128 stands for zero in the data rows.
Every row has a hidden score. In each pair, how much higher is the second row's than the first's? 20 means about the same, 40 much higher and 0 much lower. The score is a weighted sum of the row's numbers plus the product of two more (or one squared), each taken from its middle value.
[217 175 172 228 164  94 143  44  28  54 187  27 127 108 195   9]
[140 120 138 125 139 128 122 124 113  97 138 133 131 125 130 127]: 17
[230 145 148 193 189 101 142  69  54  83 185  14 166  95 174  34]
[133  78  84 101 130 164 147 154 150 173 121 177 159  90  70 210]: 10
[112 145 143 154  74  72 119 139 157 133 124 143  89 164 122 114]
[128 128 126 127 133 135 133 130 131 142 132 123 123 136 126 129]: 24
[153 124 144 142 136 142 142 124 126 131 121 135 148 132 128 120]
[134  99  95 112 115 149 125 146 125 148 123 161 142 108  77 167]: 21
[107 140 119 119 115 103 113 138 166 133 125 149  87 148 130 136]
[131 130 124 129 132 133 133 129 124 141 126 115 101 132 122 125]: 25
[ 86 133 125 153  81  63 125 134 107 111 171  91 106 108 101 105]
[120  91 101 106 113 145 118 146 115 134 126 160 148 104  86 158]: 18
[120  23  20  52 137 162 149 190 151 255  58 162 187  30  67 255]
[ 87 138 132 152  82  68 125 133 104 109 175  95 105 117 106 103]: 15
[144 152 149  91 164 187 149 112 165 140 104 167  98 156 209 115]
[134  99  99 101 123 137 107 144 143 124 121 185 136 121 101 144]: 18
[138 109 102 104 129 129  90 141 149 106 149 169 125 131 107 137]
[154 129 125 130 131 130 132 131 109 133 122 140 138 130 126 127]: 20
[129 102  97 101 124 145 100 143 141 125 136 161 123 125 100 147]
[ 93 131 126 144  96  72 126 136 107 109 162 102 104 114 108 104]: 22
[135 118 126 118 138 123 107 127 136  98 140 148 141 124 130 130]
[110 150 156 156  83  76 136 116 100  91 173 120 106 118 126  95]: 25
[107 123 122 135  96  76 119 138 130 122 143 124 108 122 107 115]
[135 117 111 105 130 132  99 140 143 108 132 155 111 132 121 132]: 21
[127 113 107 106 129 128  95 148 137 104 151 156 124 125 111 133]
[140 124 143 134 133 147 138 125 101 127 128 122 133 133 127 120]: 24
[140  88  85 103 112 141 129 154 128 158 135 167 147  90  79 179]
[108 132 110 145  80  75 116 138 121 146 152 112 113 103  85 115]: 16
[143 133 118 122 126 149 137 130  95 164 116  80 150 130 114 125]
[123  88  90 102 110 144 127 152 144 148 141 163 154  93  82 172]: 18
[114 111 111 103 132 131 105 137 148 109 154 154 129 137 109 137]
[141 106 154 131 141 117 135 124 121  94 148 142 135 127 132 118]: 25
[157  65  53  90 137 157 128 150  90 255 102 143 162  44  93 193]
[143 121 152 145 136 131 138 127 128 126 104 132 155 126 136 111]: 12
[140 133 116 124 121 139 132 127  85 162 130 109 129 124  98 126]
[118  97 103 109 115 149 120 145 133 138 128 164 120 111  84 162]: 20
[ 89 135 127 147  91  69 129 133 112 112 154  91  63 113 102 105]
[155 114 151 137 136 118 138 129 113 112 141 130 134 122 123 108]: 21
[196 142 149 196 180  86 135  65  43  69 204  45 161 102 175  36]
[161 159 143  99 170 176 142 114 144 156  89 160  92 150 214 116]: 10
[ 96 136 126 148  95  70 128 130 112 119 158 109 104 115 105 104]
[110  67  71  80 138 183 148 140 138 226  61 185 158  71  71 216]: 25
[  7 159 219  82 202 255 148  89 255  97   4 176 178 255 192 233]
[145 128 103 112 115 135 136 115 107 166 126 113 126 107  87 120]: 7
[ 97 128 129 139  96  82 126 129 113 119 153  90 133 108 109 109]
[146 154 153 100 171 188 148 113 150 143  84 158  74 165 214 118]: 22
[255 255 112 255  93 119  11  26   0   0 255   0  26 108 255   0]
[ 95 134 126 148  92  73 126 127 106 113 163  93 119 115 106 102]: 28
[105 134 129 149  97  75 130 123 116 112 174 118 111 109 105  99]
[ 94 191 162 138 129 142 134 127 162 137  87 160  62 175 178 138]: 31
[132 128 129 124 146 146 130 140 121 138 117 114 114 135 132 128]
[167 126 152 178 144 127 132  95  70  94 163  65 180  99 130  82]: 21
[157 119  91 107 110 126 148 128 105 172 133 124 119  95  80 131]
[140 134 126 127 145 137 129 137 137 139 123 119 140 133 124 129]: 21
[137 121 116 107 138 128  99 138 142 102 130 173 112 126 127 137]
[119 108 108 106 119 132  95 140 139 113 140 132 125 123 106 133]: 22
[ 90 130 117 147  93  67 123 138 106 125 155 110 119 106  87 107]
[101 126 131 140  93  79 132 132 129 114 151  82 141 121 111 107]: 18
[158 124 152 157 143 130 134 115  98 121 119 109 159 116 137  91]
[103 173 197 140 133 191 152 117 220 117  32 188  84 211 189 146]: 10
[204 139 155 184 161  91 157  81  63  95 166  37 172  96 167  61]
[127 123  73 147  87  77 128 127 113 181 148  99 105  76  85 129]: 6
[150 115 152 143 137 130 139 126 126 122 123 114 135 129 130 116]
[ 80 137 127 156  91  62 120 132 109 109 168  97 114 111  99 103]: 20
[102 255 255 168 226 255 180  58 255  85   0 103 125 255 255 109]
[124 127 119 125 128 134 128 123 120 144 119 110 112 127 112 129]: 21
[119 128 110 118 129 134 128 136 122 147 128  95 124 121 101 129]
[101 132 132 136  86  70 126 145 120 117 165 124 118 125 107 111]: 19
[126 107 107 104 122 131  98 146 131 108 130 145 124 124 111 134]
[171 178 177 217 102  43 171  65  65  81 161  56  89 117 176  86]: 21
[138 131 130 122 138 154 126 141 128 138 112 113 112 146 132 129]
[136 131 127 125 142 155 126 142 143 139 109 118 117 139 134 133]: 19
[197 128 154 173 158 102 140 110  78 111 120  83 146 113 147  72]
[144 129 136 135 145 138 133 128 117 129 132 151 134 135 131 127]: 12
[139 133 123 122 136 144 127 128 126 143 104 116 123 142 125 128]
[135 112 168 151 121 120 150 108 128  83 129 129 154 110 119  92]: 18
[117 172 133 148 124 121 119 135 162 133 110 163  69 177 146 129]
[132 127  43 159  99  69 107 128  88 214 154  90 105  56  83 142]: 26
[117 112 107  94 126 131 107 136 142 116 141 198 115 135 116 138]
[183 131 149 161 155 128 135 109  72 131 137 120 146 120 138  84]: 27
[130  81  84 105 124 158 142 154 138 169 116 143 151  90  69 203]
[108 129 120 142  97  74 126 129 113 125 161 122 117 110  93 106]: 9
[148   9  26  66 137 179 141 189 125 250  72 126 166  39  43 251]
[102 123 132 140  88  80 119 147 131 132 135 113 100 140 107 120]: 6
[217 134 159 178 171 120 141 102  89 116 123  50 175 106 149  61]
[ 95 171 198 108 169 215 155 106 209 110  53 163 112 220 236 140]: 2
[173 123 166 169 137 115 144 103  92 125 135 101 160 108 131  86]
[144 106 151 129 134 109 133 132 125  89 141 125 132 112 125 116]: 21
[137 130 131 127 134 144 128 141 134 136 126 137 139 140 130 126]
[ 88 133 124 145  95  73 129 134 124 121 144 115 124 115  98 102]: 17
[ 93   0   0  48 133 122 107 212 134 255 128 145 218   8  31 255]
[130 130 123 128 134 131 131 125 127 135 138 132 138 136 122 126]: 4
[141 130 120 127 129 140 134 124 105 150 117  89 126 126 106 125]
[128 128 116 124 126 133 132 125 110 149 134 122 136 123 108 126]: 17
[139 126 136 131 142 135 134 128 137 125 121 108 138 134 129 124]
[124 110 105  96 126 133 106 144 133 118 138 169 113 134 108 141]: 18
[233 201 168 255 167 117 124  33   0   0 255   0 130 113 223   0]
[133 167 191 133 135 163 143 136 187 111  78 169  92 204 166 122]: 16
[155 120 155 153 136 139 134 123 103 127 126  94 160 119 133 107]
[154 121 145 141 136 140 140 127 123 131 132 117 149 131 136 122]: 17
[ 97 133 128 146 100  74 123 126 107 115 143  98 106 104  99 103]
[123 112 122 138  90  94 118 146 140 140 148 114 116 135 109 122]: 23
[133 118 128 135 108 101 125 151 159 132 124 158 115 143 126 117]
[135 134 132 119 142 153 125 145 148 139  86 142 113 152 139 131]: 16
[100 136 131 150  89  67 124 138 129 109 170 101 106 123 106 106]
[104 122 135 143  87  75 117 143 126 119 136 148 112 142 117 117]: 18
[129 128 131 124 146 158 124 141 129 136 106 122 105 144 139 133]
[129 129 132 133 137 128 132 130 111 129 126 116 132 133 126 127]: 19
[139 133 123 129 140 133 134 123 119 141 115 105 139 132 119 127]
[158 125 152 145 132 133 144 125 105 126 102 115 142 122 127 117]: 23
[124 134 125 123 137 141 129 136 127 133 141 110 129 137 128 127]
[133  93  91 107 112 152 131 161 136 157 115 184 146 104  75 189]: 24
[112 159 157 183  85  62 141 104 105  99 162 106 111 114 145  95]
[138 110 101 103 128 134  90 142 136 108 136 162 116 127 109 139]: 18
[111 126 122 124 107 100 121 134 159 140 136 128  85 144 119 124]
[123 157 157 166  83  70 138 110  87 104 163  64 110 117 127  94]: 23
[144 123  48 144 102  78 124 124 117 211 143 109 130  70  78 144]
[ 81 129 132 145  82  72 131 132 100 118 152 102 132 116 109 105]: 22
[101 118 128 137  98  84 119 143 118 126 144 117 129 126 108 118]
[124 154 157 173  84  64 138 110  90  91 179 111 102 112 134  94]: 26
[108 130 138  57 142 174 146 131 142 121 134 190  95 156 143 172]
[123 133 136 107 146 160 127 131 141 132 104 132 132 151 161 130]: 19
[ 93 132 124 136  97  77 123 136 141 121 162 113 114 127 100 112]
[118 122 178 165 131  83 158  64  95  48 195 116 156 107 146  64]: 19
[141 136 123 122 139 146 131 124 129 139 119 110 133 141 127 128]
[ 97 172 148  64 150 196 133 112 158 118 110 185  70 185 194 150]: 12
[127 113 108 103 128 131  97 143 152 111 133 152 128 126 109 131]
[122 129 122  66 145 144 133 143 160 128 130 166  77 145 148 145]: 22
[122 130 127 118 140 156 125 138 135 135 113 127 102 149 136 131]
[144 112 101 105 118 128  94 144 147 101 138 139 128 124 105 136]: 21
[129 127 131 130 135 131 133 130 123 133 127 119 124 135 125 125]
[135 130 125 127 130 131 133 129 106 138 125 122 128 132 125 129]: 20
[141 135 121 122 136 142 126 134 118 139 120 109 117 133 124 126]
[111 165 122 132 119 120 121 135 165 147 101 151  79 173 144 129]: 12
[133 108  92 105 126 150 100 146 157 134 129 161 161 126  96 161]
[130 124 137 130 141 134 134 129 100 126 118 124 183 135 132 126]: 24
[103 130 130 138  88  76 124 137 131 120 148 118 112 134 109 110]
[145 123 145 137 146 133 134 125 138 126 129 129 158 131 136 124]: 23
[124 125 137 130 137 133 133 135 116 124 135 132 164 130 131 125]
[116 137 136 145 107  93 128 140 143 138 111 128  52 156 127 115]: 19
[137  97  98 109 114 147 111 147 154 131 118 151 137 114  91 157]
[119 130 127 125 135 138 131 131 113 141 131 111 112 132 125 129]: 25
[158 225 168 247  88  28 163  54  23  48 206  13  45 117 191  61]
[119 109 102 108 122 126  94 141 149 107 145 155 160 119 105 136]: 6
[137 125 132 127 137 145 127 145 140 135 127 123 122 143 132 132]
[173 130 159 157 137 124 142 123  99 123 130  99 153 112 133  85]: 22
[127 110  99 108 124 130  95 147 154 106 152 154 130 129 103 137]
[125 140 120 122 118 117 127 140 163 149 112 174  71 161 137 123]: 21
[124 121 124 133 101  87 121 143 127 136 129 109 126 130 106 120]
[ 79 123 128 137  95  80 131 134 123 122 131 109 133 121 110 112]: 15
[149 123 131 122 129 126 115 133 128 103 145 100 112 121 129 129]
[126 113  89  92 126 169 139 118 107 238  81 143 129  72 108 152]: 16
[127 130 129 120 140 151 126 140 122 133 114 126 119 141 130 129]
[114 122 130 138  89  80 116 144 138 133 128 148 114 138 112 121]: 17
[121 128 124 123 106 101 121 145 138 142 131 145 105 146 117 123]
[145 121 161 155 127 140 144 121 109 125 119  92 162 127 128 113]: 25
[105 118 112  97 133 131 113 139 147 115 129 155 131 138 122 142]
[125 134 117 115 127 114 129 145 152 138 123 151  96 154 141 132]: 25
[ 93 131 124 143  92  75 119 132  98 117 179  72 120 118 109 105]
[106 147 133  80 149 160 109 141 163  88 134 178 111 173 165 152]: 14
[ 90 136 125 151  89  64 128 138 118 112 154  99 110 116 100 104]
[138 123 153 146 138 133 143 133 126 127 124 117 127 118 131 119]: 30
[143 138 110 115 119 150 129 120 107 163 122 105 133 115 101 126]
[ 99 151 137  52 135 161 140 125 156 118 165 204 118 165 147 162]: 18
[ 81 119 106 140  73  71 125 128  93 136 171 114 109  91  87 123]
[124 134 127 128 141 141 129 135 130 138 127 120 104 140 130 128]: 20
[142 118 145 130 137 124 119 127 142  94 143 120 137 124 133 127]
[136  84   0 117 113  68 108 172  83 255 129 126 131  17  91 209]: 26
[128 113 111  99 134 134 101 140 168 112 140 172 143 142 113 137]
[138 117 140 126 135 119 123 128 127 100 151 120 148 130 126 122]: 22
[ 80 132 126 142  98  75 125 127 119 116 147  93 134 121 110 106]
[139 133 125 127 138 135 129 126 119 137 119 139 131 136 126 124]: 22
[131  92  86 105 114 153 141 148 145 165 113 166 134  90  82 193]
[ 83 123 128 136  94  78 125 134 109 117 158 109 110 126 108 112]: 16
[222 142 161 185 167  95 153  85  40 103 139  26 158  96 171  57]
[139 133 122 129 132 135 128 128 116 137 124 124 113 133 120 126]: 7
[129 129 135 130 137 130 129 129 127 124 142 144 127 130 130 123]
[157 164 165 116 194 209 157 111 147 140  59 152 129 174 242 125]: 19
[100 167 144 146 129 123 122 128 165 132 105 158  69 180 157 136]
[120 106  10 139 101  62 105 149  86 244 158 139  96  37  96 165]: 24
[136 103  99 108 117 151 115 144 117 137 117 164 122 117  93 156]
[128  83  71  97 110 148 141 135 121 184 106 173 134  69  77 200]: 22
[ 83 196 192 117 131 164 160 109 217 140  57 175  74 204 206 166]
[105 128 128 135  87  76 124 142 130 124 144 122 130 133 108 115]: 19
[ 92 116 122 138  97  97 110 150 122 134 133 140  97 138 113 122]
[159 122 151 147 137 135 142 124 129 125 137 126 133 125 130 117]: 24
[112 142 125 125  99  97 120 135 130 143 129 122  52 159 120 124]
[183 110 153 159 147 134 141 114 110 113 113 119 146 124 143  95]: 28
[115 165 183 136 131 156 141 127 194 112  90 175  93 199 167 132]
[ 95 133 124 142  94  75 128 134 106 119 149 100 115 112 105 105]: 24
[142   0   9  57 137 187 138 215 136 255  48 125 187  12  52 255]
[140 127 120 126 136 127 125 125 140 137 131 148 130 133 122 130]: 3
[131 146 156 165  88  63 144 106 106  93 165 102 103 116 135  94]
[134 139 105 113 122 147 135 125 108 168 114 111 115 116  98 123]: 19
[123 125  93  96 123 152 128 116 107 227 122 101 142  78 109 144]
[143 122 145 141 145 129 139 126 128 126 110 118 117 126 134 119]: 22
[127 119 115  94 136 147 115 143 145 113 112 177 120 145 123 146]
[145 116 139 124 146 125 124 129 129  95 144 144 135 127 134 129]: 24
[140 195 160 217  79  32 155  64  67  67 185  82  85 116 165  86]
[111 144 120 121 116 112 110 141 147 130 137 134 114 162 129 136]: 19
[157 122 159 151 136 127 142 123 116 125 124 128 151 115 128 113]
[160 121 162 162 143 112 137 118  96 114 140 108 142 110 137  84]: 20
[101  98  67 103 101 118 107 145 110 152 169 162 108  74  91 163]
[124  96  99 101 109 136 129 139 115 128 140 143 137  96  86 153]: 18
[135 120 120 112 144 129 102 129 142 102 131 127 140 126 129 136]
[141 116 150 141 137 133 137 129 110 118 115 114 142 129 136 118]: 24
[152 123 161 157 130 133 138 127  98 132 106 125 182 115 127 108]
[140  86  16 126 101  90 120 144  97 248 144 149  90  42  82 183]: 15
[ 86  24   0  72 130 120 111 190 142 239 112 146 204  29  50 251]
[111 121 139 144  84  77 127 141 134 130 146 129 107 144 118 115]: 14
